In the data rows, zero lies at 4.5, halfway between 4 and 5.
Some points, each followed by its number:
6|6|4|5|6|6|7|6|6|4|6|3|6|6|3|5 0
3|6|4|2|5|6|7|6|2|4|6|3|6|5|3|5 1
6|3|4|5|2|3|3|3|5|4|6|3|6|2|3|1 2
3|6|4|1|6|3|7|6|2|8|2|6|2|6|7|5 3
3|3|7|5|2|3|3|3|6|4|3|3|6|6|7|5 4
3|6|4|5|2|3|3|2|2|4|6|6|6|2|3|5 5
3|6|4|1|2|3|3|6|2|4|6|6|2|2|3|5 6
3|3|4|5|6|6|3|6|6|4|6|3|6|6|3|5 7
3|3|7|5|2|3|3|2|2|4|6|3|6|2|3|5 8
3|6|4|5|6|3|7|2|2|8|6|3|6|6|7|5 9
6|6|4|5|2|3|3|2|6|4|2|3|6|6|7|5 10
3|6|4|5|2|3|3|6|6|4|2|3|6|2|3|5 11
3|3|4|1|2|3|3|6|6|8|2|6|2|2|3|5 12
6|6|4|5|6|6|3|6|5|4|6|3|6|6|3|1 13
3|3|4|5|2|6|7|2|2|4|6|3|6|2|3|5 14
6|3|8|5|2|3|3|2|6|4|2|6|6|6|7|5 15
6|3|4|5|6|3|3|2|2|4|2|6|2|6|7|5 16
3|3|4|5|2|6|3|6|6|4|6|3|6|2|3|5 17
3|3|4|1|6|3|7|6|6|8|2|6|2|6|7|5 18
6|3|4|5|2|3|3|2|5|4|6|3|6|2|3|1 19
6|3|7|5|6|3|3|2|6|4|3|6|6|6|7|5 20
3|6|4|5|2|3|3|6|6|4|2|3|6|2|3|5 21
6|6|4|5|5|6|3|6|6|4|6|3|6|6|3|1 22
6|6|4|5|6|3|3|2|2|4|2|6|2|6|7|5 23
3|3|4|5|2|3|3|6|6|4|2|3|6|2|3|5 24
6|3|4|5|6|6|3|6|6|4|2|3|2|6|3|5 25
6|6|8|5|2|3|7|2|2|8|6|3|6|6|7|5 26
6|3|4|5|6|6|7|6|5|4|6|3|2|6|3|1 27
6|6|7|5|6|3|3|3|2|4|6|3|6|6|7|5 28
3|3|4|5|6|6|3|6|6|4|6|3|6|6|3|5 29
3|6|4|5|2|3|3|3|6|4|3|6|6|6|3|5 30
6|3|4|5|6|6|7|6|6|4|6|6|2|6|3|1 31
6|3|4|5|6|6|7|6|6|4|6|6|2|6|3|1 32
3|6|4|5|2|6|3|2|6|4|6|3|6|2|3|5 33
3|3|4|1|6|6|3|6|6|8|6|6|2|2|3|5 34
3|6|4|5|6|6|3|6|6|4|2|6|2|6|3|5 35
3|6|4|1|2|3|3|6|6|4|2|6|2|2|3|5 36
6|3|7|5|6|3|3|3|6|4|3|6|6|6|7|5 37
3|6|4|5|2|3|3|6|6|4|6|3|6|2|3|5 38
6|6|4|5|6|6|7|6|2|4|6|3|6|6|3|5 39
3|6|4|5|6|6|7|6|6|4|6|6|2|6|3|5 40
3|6|4|5|5|6|7|6|2|4|6|6|2|5|3|5 41
6|6|4|5|6|3|7|2|5|4|3|6|6|6|7|5 42
6|3|8|5|6|3|3|2|6|4|2|6|6|6|7|5 43
3|3|4|2|2|3|3|6|6|4|3|6|2|2|3|5 44
3|3|7|2|2|3|3|6|6|4|3|3|2|2|3|5 45
3|6|4|5|2|3|3|3|2|4|6|6|6|2|3|5 46
6|3|7|5|5|3|3|2|5|4|3|6|6|5|7|5 47
3|6|4|5|2|6|7|6|6|4|6|3|6|6|3|5 48
3|3|8|1|2|3|3|6|6|4|2|3|2|2|3|5 49
3|6|4|5|6|6|7|6|6|4|2|3|2|6|3|5 50
3|6|4|5|6|6|7|6|6|4|6|3|6|6|3|5 51
3|6|4|5|2|3|3|2|6|4|2|3|6|6|3|5 52
3|3|4|5|5|3|3|2|2|7|6|6|2|5|7|5 53
3|6|4|5|6|6|7|6|6|4|6|3|6|6|3|5 54
6|3|4|5|6|3|7|6|6|8|6|6|6|2|7|5 55
6|3|4|5|6|3|3|2|2|8|2|6|2|6|7|5 56
3|3|4|5|2|6|3|2|6|8|2|3|6|2|3|5 57
3|3|4|5|2|3|3|6|5|4|3|6|2|2|3|5 58
6|6|4|5|6|3|3|6|6|4|2|6|6|6|3|5 59
6|6|4|5|6|3|7|2|2|7|2|6|2|6|7|5 60
6|6|4|2|6|6|7|6|2|4|6|3|6|6|3|5 61
3|6|4|2|6|3|7|6|6|4|6|3|2|6|3|5 62
3|6|4|5|6|6|7|6|5|4|6|6|2|6|3|5 63
New points follow, each followed by the numbers of its two nearest points above, nearest first.
3|3|4|5|2|6|7|2|2|4|6|3|6|2|3|5 14 8
3|6|4|2|2|3|3|6|2|4|6|6|2|2|3|5 6 36
3|3|4|5|2|6|7|2|2|4|6|3|6|2|3|5 14 8
3|6|4|5|6|6|3|6|6|4|2|6|2|6|3|5 35 50
3|6|4|5|6|6|3|6|6|4|3|6|2|6|3|5 35 40
3|6|4|1|6|6|7|6|6|8|6|6|2|2|3|5 34 40
6|6|7|5|6|3|3|3|2|4|6|3|6|5|7|5 28 47
3|6|4|5|6|3|7|2|2|7|6|6|6|6|7|5 9 42
3|3|8|5|2|3|3|2|6|4|6|3|6|6|7|5 4 15
6|6|8|5|6|3|3|2|2|4|6|3|6|6|7|5 28 47
3|6|4|5|2|3|3|2|6|4|2|6|6|6|3|5 30 52
3|6|4|1|6|3|7|6|2|8|2|6|2|6|7|5 3 18
3|6|4|5|6|3|7|2|2|8|6|6|6|6|7|5 9 60
3|6|4|1|6|3|7|6|2|8|6|3|2|2|7|5 3 9
6|3|4|5|6|6|7|6|6|8|2|6|2|6|7|5 18 60
6|6|4|1|6|6|7|6|2|4|6|3|6|6|3|5 61 1
3|6|4|1|6|3|7|6|2|8|2|6|2|6|7|5 3 18
6|6|4|5|6|3|3|2|2|4|2|6|2|6|7|5 23 16
3|6|4|5|6|3|7|2|2|8|6|3|6|6|7|5 9 26
6|6|4|5|5|3|3|3|2|4|6|6|6|5|7|5 28 23
3|6|4|2|2|3|3|6|6|4|2|6|2|2|3|5 36 44
3|6|4|1|6|3|7|6|2|8|2|6|2|6|7|5 3 18
3|6|4|1|6|3|7|6|2|8|6|6|2|2|7|5 3 18
6|3|4|5|6|3|7|6|6|7|6|3|6|2|7|5 55 0
6|3|4|1|6|3|7|6|6|8|2|6|2|6|7|5 18 3
6|3|4|1|6|3|7|6|6|8|2|6|2|6|7|5 18 3
6|6|4|5|6|3|3|3|2|4|3|6|2|6|7|5 23 16
3|3|4|5|2|6|3|3|6|7|3|3|6|2|3|5 57 17
3|6|4|5|2|3|3|2|6|4|3|6|6|5|3|5 30 52
6|3|8|5|6|3|3|2|2|4|6|3|6|6|7|5 28 47
6|6|4|5|6|3|3|2|6|4|2|3|6|6|7|5 10 42
6|6|4|1|6|6|7|6|2|4|6|3|6|5|3|5 61 1
6|3|8|5|2|3|3|2|2|8|6|3|6|6|7|5 26 28
6|6|8|5|6|3|3|2|2|4|6|3|6|6|7|5 28 47
3|6|4|5|6|3|7|3|2|7|6|6|6|6|7|5 9 42
6|6|7|5|2|3|7|3|2|7|6|3|6|5|7|5 26 9
3|6|8|5|2|3|3|2|2|4|6|3|6|2|3|5 8 5
6|3|7|5|2|3|3|3|6|4|2|6|6|6|7|5 15 47
3|6|4|5|6|3|7|6|6|8|6|3|6|2|7|5 55 9
3|3|4|5|2|6|3|3|6|7|3|3|6|2|3|5 57 17
6|6|4|2|6|6|7|6|2|4|6|3|6|6|3|5 61 39
3|6|4|5|6|6|3|6|6|4|3|6|2|6|3|5 35 40
3|6|4|5|6|3|7|6|6|8|6|3|6|2|7|5 55 9
3|3|4|5|2|6|7|2|2|4|6|3|6|2|3|5 14 8
6|6|4|5|6|3|7|2|2|8|2|6|2|6|7|5 60 56
3|6|4|1|6|6|7|6|5|8|6|6|2|2|3|5 34 63
3|6|4|5|6|3|7|6|5|8|6|3|6|2|7|5 55 9
3|6|4|2|6|3|7|6|2|7|6|6|2|2|7|5 3 41
6|3|4|5|6|6|3|6|6|4|2|3|2|6|3|5 25 35
3|3|8|5|2|3|3|2|2|4|6|6|6|2|7|5 8 5
3|3|7|5|2|3|3|3|6|4|6|3|6|6|3|5 4 8
3|6|4|5|2|3|3|2|5|4|3|3|6|6|3|5 52 30
6|3|8|5|6|3|7|6|6|8|2|6|2|6|7|5 18 60
3|3|4|5|2|6|7|3|2|4|6|3|6|2|3|5 14 8
6|6|4|5|6|6|7|6|2|4|6|3|6|6|3|5 39 61
6|6|4|5|6|3|7|3|6|4|3|6|6|5|7|5 42 37
6|6|7|5|6|3|3|3|5|4|6|3|6|6|7|5 28 37
6|3|8|5|2|6|3|2|2|8|6|3|6|6|7|5 26 28
3|3|4|5|6|3|7|6|6|8|6|3|2|2|7|5 55 18
6|6|7|5|6|3|3|3|2|4|6|3|6|6|7|5 28 47
6|6|4|5|6|3|3|3|2|4|6|6|6|6|7|5 28 23
6|6|7|5|6|3|3|3|6|4|6|3|6|6|7|1 28 37
6|6|4|5|6|3|7|2|2|8|2|6|2|6|7|5 60 56
3|6|4|5|2|3|3|2|6|4|2|6|6|6|3|5 30 52
6|6|7|5|2|3|7|2|2|7|6|3|6|6|7|5 26 9
6|3|8|5|2|3|3|2|6|4|2|6|6|6|7|5 15 47
6|3|4|5|5|3|3|2|2|4|2|6|2|5|7|5 16 23
3|3|8|5|2|3|3|2|6|4|6|3|6|6|7|5 4 15
3|6|4|5|6|6|3|6|6|4|3|6|2|5|3|5 35 40
3|6|4|2|5|3|3|6|6|4|6|3|2|5|3|5 62 38
3|3|4|5|5|3|3|3|2|7|6|6|2|5|7|5 53 56
6|6|7|5|6|3|3|2|2|4|6|3|6|6|7|5 28 47
3|3|4|5|2|6|7|3|2|4|6|3|6|2|3|5 14 8
6|3|4|5|6|3|3|2|2|8|2|6|2|6|7|5 56 16
6|6|7|5|6|3|3|3|2|4|6|3|6|6|7|5 28 47
3|6|4|1|6|3|7|6|2|8|2|6|2|6|7|5 3 18
6|6|4|5|6|3|3|2|2|4|6|6|6|6|7|5 28 23
6|3|8|5|6|6|3|2|2|8|2|6|2|6|7|5 56 16
6|3|4|1|6|3|7|6|5|8|2|6|2|6|7|5 18 3
3|6|4|1|2|3|3|6|2|4|6|6|2|2|3|5 6 36
3|6|4|5|6|3|7|2|2|8|6|6|6|6|7|5 9 60
3|6|4|1|6|3|7|6|2|8|2|6|2|2|7|5 3 18
3|6|4|1|2|3|3|6|2|4|6|6|2|2|3|5 6 36
3|6|4|1|5|3|7|6|2|7|6|6|2|2|7|5 3 6
3|6|4|5|2|3|3|2|6|4|2|6|6|6|3|5 30 52
6|6|8|5|6|3|3|2|2|4|6|3|6|6|7|5 28 47
6|3|8|5|6|3|3|2|2|8|2|6|2|6|7|5 56 16
6|3|8|5|2|3|3|2|6|4|2|6|6|6|7|5 15 47
3|6|4|5|2|3|3|2|6|4|2|6|6|6|3|5 30 52
3|6|4|1|6|3|7|6|2|8|6|6|2|2|7|5 3 18
3|6|4|5|5|6|3|6|6|4|3|6|2|5|3|5 35 40
6|6|4|5|6|6|7|6|2|4|6|3|6|6|3|5 39 61
6|6|8|5|6|3|3|2|2|4|6|3|6|6|7|5 28 47
6|3|7|5|5|6|7|6|5|4|6|3|6|6|7|5 0 39
6|3|4|5|6|3|7|6|6|7|6|3|6|2|7|5 55 0
3|6|4|1|2|3|3|6|2|4|6|6|2|2|3|5 6 36
3|3|4|5|2|6|7|3|2|4|6|3|6|2|3|5 14 8
6|3|4|5|6|6|7|6|2|8|6|6|6|2|7|5 55 39
